One vector is turned by the same rotation once a tick. Each row is the vector after some number of ticks, and that number follows the row.
The counts run from 0 to 1045.
-20  -1  -3  24   0 -43   5 -25  17 -47 -36 -13 -38  -4 -37  25  -6  12  -9  -6  -6  30 -13 -22  18 -24 -56 -37  46 -22  31 -56  23 -12 -66  41 -53 -32  26 | 1005
 28   7  26  -8 -33 -76 -39   0  17  45  10   6  31   8   6  29  -2  12   8 -16  64   1  60 -29   1  -9 -44  -1  27  55 -33 -23 -29  -1 -33   3  37  15   8 | 553
 20 -26  -4 -11 -21  17  29 -38  21 -10 -18  13   0  47  10  44   5  32 -27 -22 -16   7 -21 -50  15   8 -54 -63  31  15 -26 -29  25 -56 -43  15 -43   2  53 | 937
-47 -33  13  20 -26 -25  13 -45  32 -12   0  13  19   7   9  20  16  -4 -46 -45  52  23  25 -18   4 -60 -63   4  59 -38 -21  14 -27 -16  -9  -4  -4 -72  -3 | 105
 48  14  16 -30 -32 -36 -43 -40  42 -19 -30  14  10  -8 -10  64  13  44 -18  30   3  -5  34 -28  23  24 -61 -38  24  18 -37   4  -5 -33  -1  -3  24  -7  37 | 424
-20 -27 -52   8 -16 -23 -26 -42  14  36 -45   9 -24  66  -4  22 -16  29 -31 -18 -42  15  -2 -44 -11  14 -47  -5  63   6 -67 -23 -20  -1  -1  36  -8 -10  15 | 284
 -14   -4  -25  -35   14    2   41 -108   40  -11   -5   32   -9   12  -13   24    8    5   17  -17   17   14   23   20   56  -17  -21   29   26   16  -33  -46   13   31  -26    9  -13  -59   50 | 361
-15  46 -14  52 -10 -52 -19 -41  61 -10  37 -10  29 -10 -33  46   1 -26   4  -2  35 -12  43   1 -19 -27 -18   7  39 -38 -13 -51   3 -21  27   4 -23  22  22 | 515
-37  84  20 -31   2 -33   5 -38  21  23  13  -5 -11  41   2  45 -19  40 -15  23  16  13  43 -27  30  25 -11 -38  42 -10 -25 -34  13  25 -51  -8  12 -50  44 | 248
-40  25 -42  25 -40 -41 -13 -26  56  19  -1  -7   9  -3  14  34 -30   3 -61  24  -1 -24  14 -33 -34  -4 -50 -30  53  -8 -38  -6 -30  -8  25  21 -37 -34  -6 | 286
 36 -47  28  -7 -16   4   8 -45  23 -13  38  23 -24  32  42  69   9  13 -12 -35  53  23  18 -15  42  13 -28 -24  33  38 -59  -7 -35  12  16  -9  61 -12  10 | 637
-38 -35 -36  17 -27  -8  40 -62  29  16 -17  18 -26  54 -14   8  20 -17 -13 -49 -38   9 -19  19 -11   9 -53 -27  57 -33 -37 -33   4 -24  -5 -33 -37 -20  14 | 679
 40 -17 -27 -11  16 -50 -13 -18  33 -62 -17   4 -67  17   7  71 -15  33   0   6 -33 -21 -35 -48 -30 -12 -40 -19  -1  50 -40 -10 -17  18 -17   8  23  -6  33 | 785
 54 -14  22   5  -6 -54   4  -1 -13 -13  26  -5  13  12  -3  72  19  15  22 -43  59  13  15 -50  28 -31 -24 -13  12  49 -26 -20  19  -1 -25   1  17  43  27 | 753
 15  34  -6 -15 -57 -77  14 -32  49 -32  14   1   5 -18  21  89 -30  -2  24  14  15 -33 -24 -21  43 -38 -25  -8   5   8 -13 -18  22  29 -16 -33  34 -14  -1 | 210
 22 -35  -1  -7 -17 -16 -35  -7  43 -32   7  -9  11  45  -1  35  22   0   3 -24  40  10  14 -24 -38 -45 -72 -27  40   4 -57  20   0 -66  -9  -4 -11 -11  26 | 897
  8 -61 -37 -45  -1  14  22 -62   2  10   2  23 -37  26  -9  31  32  16   9 -33   9  40  47 -17  15  33 -30 -65   8  25 -39 -14  10  -4 -34   0 -19 -22  60 | 1035
-28  12 -18 -21  -5 -52  14 -59  30 -24   7   8 -22 -22   2  58 -10  -3  23   7  36  27  44 -23  50 -23  -5   0  -6 -13 -28  -8  18  65 -20  -8  26 -84  11 | 903
-14  35 -17 -41 -19 -62  30 -51   4  35   4 -16  19  -9  13  37  12  35 -18   6  15  12  12 -58  16 -18 -59  -5  24  52 -19  14  -4  56 -47 -24  35  -8  35 | 505
-29  46 -15  30  18 -49   9 -47  53 -39   5 -35   3   0 -16  38  10  15 -38  14 -12 -27 -23 -44 -22 -51 -53  38  78   5  -8  -2  -1  18  -5  -2 -11   4  30 | 961
-12 -33  -4  33  17 -46 -30  10  -4 -25 -13 -29 -53  44  -6  84 -11   1 -10 -31  -2  34  -6 -66  -7 -25 -33  -1  46 -11 -41  11   8  19   1  17  37 -27 -19 | 1042
  8  23  15 -34 -23  -2  -1 -60  32 -14  -9   1   4 -10  -8  65  50  40   2  29   8  18  58 -22  36  23 -60 -74  32   6 -21  11  10 -14   0 -23  37   0  48 | 721
-39  -9  15 -21  25 -18  -9 -58  25   1   4  -9 -19  39  -8  17  23  -1 -16 -17  48  38  53  -6  -9 -37 -60   1  64  -4 -46  33 -30   2 -21   5  15 -61  17 | 204
 15 -13  10 -36 -35 -38   2 -42  33  11  16  42 -28  14  30  16 -33  -7  14 -16  20  -1   9  31  18  -3 -32 -38   6  44 -41 -73 -28   3 -70 -13  -4 -53  20 | 293
-15 -10 -28 -24 -36 -34  27 -47  38  19  18  27 -38 -12  27  17 -27 -17  17   0  26  30  24  25  26  21 -19 -55   5  30 -14 -55 -31  41 -61  -5   2 -61   7 | 590
-42 -14  10  44 -10 -41   0   5  23 -37  13  -7 -19  44  20  91 -19 -16 -20 -27  11  -1 -17 -58   0 -24 -12 -19  51 -58 -42  -4  26   0  23  -4  18 -53 -24 | 1041
-31 -19  -4  75 -47 -35 -15 -10  42 -14  -2  -2 -24 -23 -23  30 -19 -26 -32 -26  15  12  38 -11 -19  12 -36 -47  49 -32   4 -63 -47 -17   6  32 -35 -34 -10 | 531
-27 -32 -61 -50  -2 -22  30 -52   6   0 -31  21  -7  -6 -11  21   0  28 -15   0   2   1  10 -27  -2 -16 -43 -37  -6  14 -37 -24  10   8 -62  21 -50 -67  55 | 245
-36  43   9  35 -11 -62  35 -38  26 -19 -16 -34  17  11  -9  49  20  25 -48 -12 -34   2 -27 -52  -3 -34 -67  21  86  -5  13  -3   7  13 -11 -24   0  19  20 | 664
  1 -38  22  -9 -28 -72   5 -19  -6 -29 -48  38 -16  -2 -47  33 -21  -2  23 -44  -1   2  20 -29  31 -45 -31   6  -5 -26   3 -77   5 -16 -58  -2  -9 -51  11 | 510
 35 -10  35  10 -18 -65 -28 -13  22 -78 -14  15 -15 -11 -25  72 -30  -1  22   1  33 -10   4 -29  40 -30 -22  -9   3  -7   5 -56  16 -14 -39  29  25 -18  20 | 311
-10 -43 -15   5 -14 -62 -19 -48  30 -18  -3   5 -54 -51 -28  18  11 -36  24 -30  19   2  59  21 -20 -18 -46  -8   0  15 -24 -23 -52  25  -5 -15  14 -30  14 | 273
-12 -15 -12  66 -30 -51 -58   7  18  15 -15 -20 -51  12 -31  45 -19  -5  -6 -12   7  45  36 -22 -21  26 -33 -40  48 -12 -24 -27 -24   8  -2  34  13  -3 -10 | 729
 20  -7  12 -16 -45 -27   7 -27  56 -13  21  31 -12  17  34  38 -36 -15  25 -11  46 -13  11  26  20  -1 -18 -75  10   8 -19 -62 -14 -35 -58  -5 -18 -39   6 | 294
 36  22 -16 -16 -34 -69 -16 -27   8  33 -26  25  -5   0 -27  48 -16  31  22  10  -4 -17  32 -21  20  27 -10  -5  16  55 -24 -86  -1  12 -19  12  -5  43  54 | 870
  9   2   0  24   7 -58 -53 -37  45 -27  -6  -7 -72 -29 -19  42 -12 -15   6   1  26  11  60  19 -14 -10 -42  11  21  20 -25 -13 -50  34   4   3  48 -19  13 | 272
  1 -26 -10  42   6 -59  24  -8  22 -46  10 -25 -21 -40  13  75 -17   3 -32  -1   0 -30   5 -90 -27 -29 -34 -40   7  13 -25  -4 -27  19   9  -2 -15 -12  14 | 487
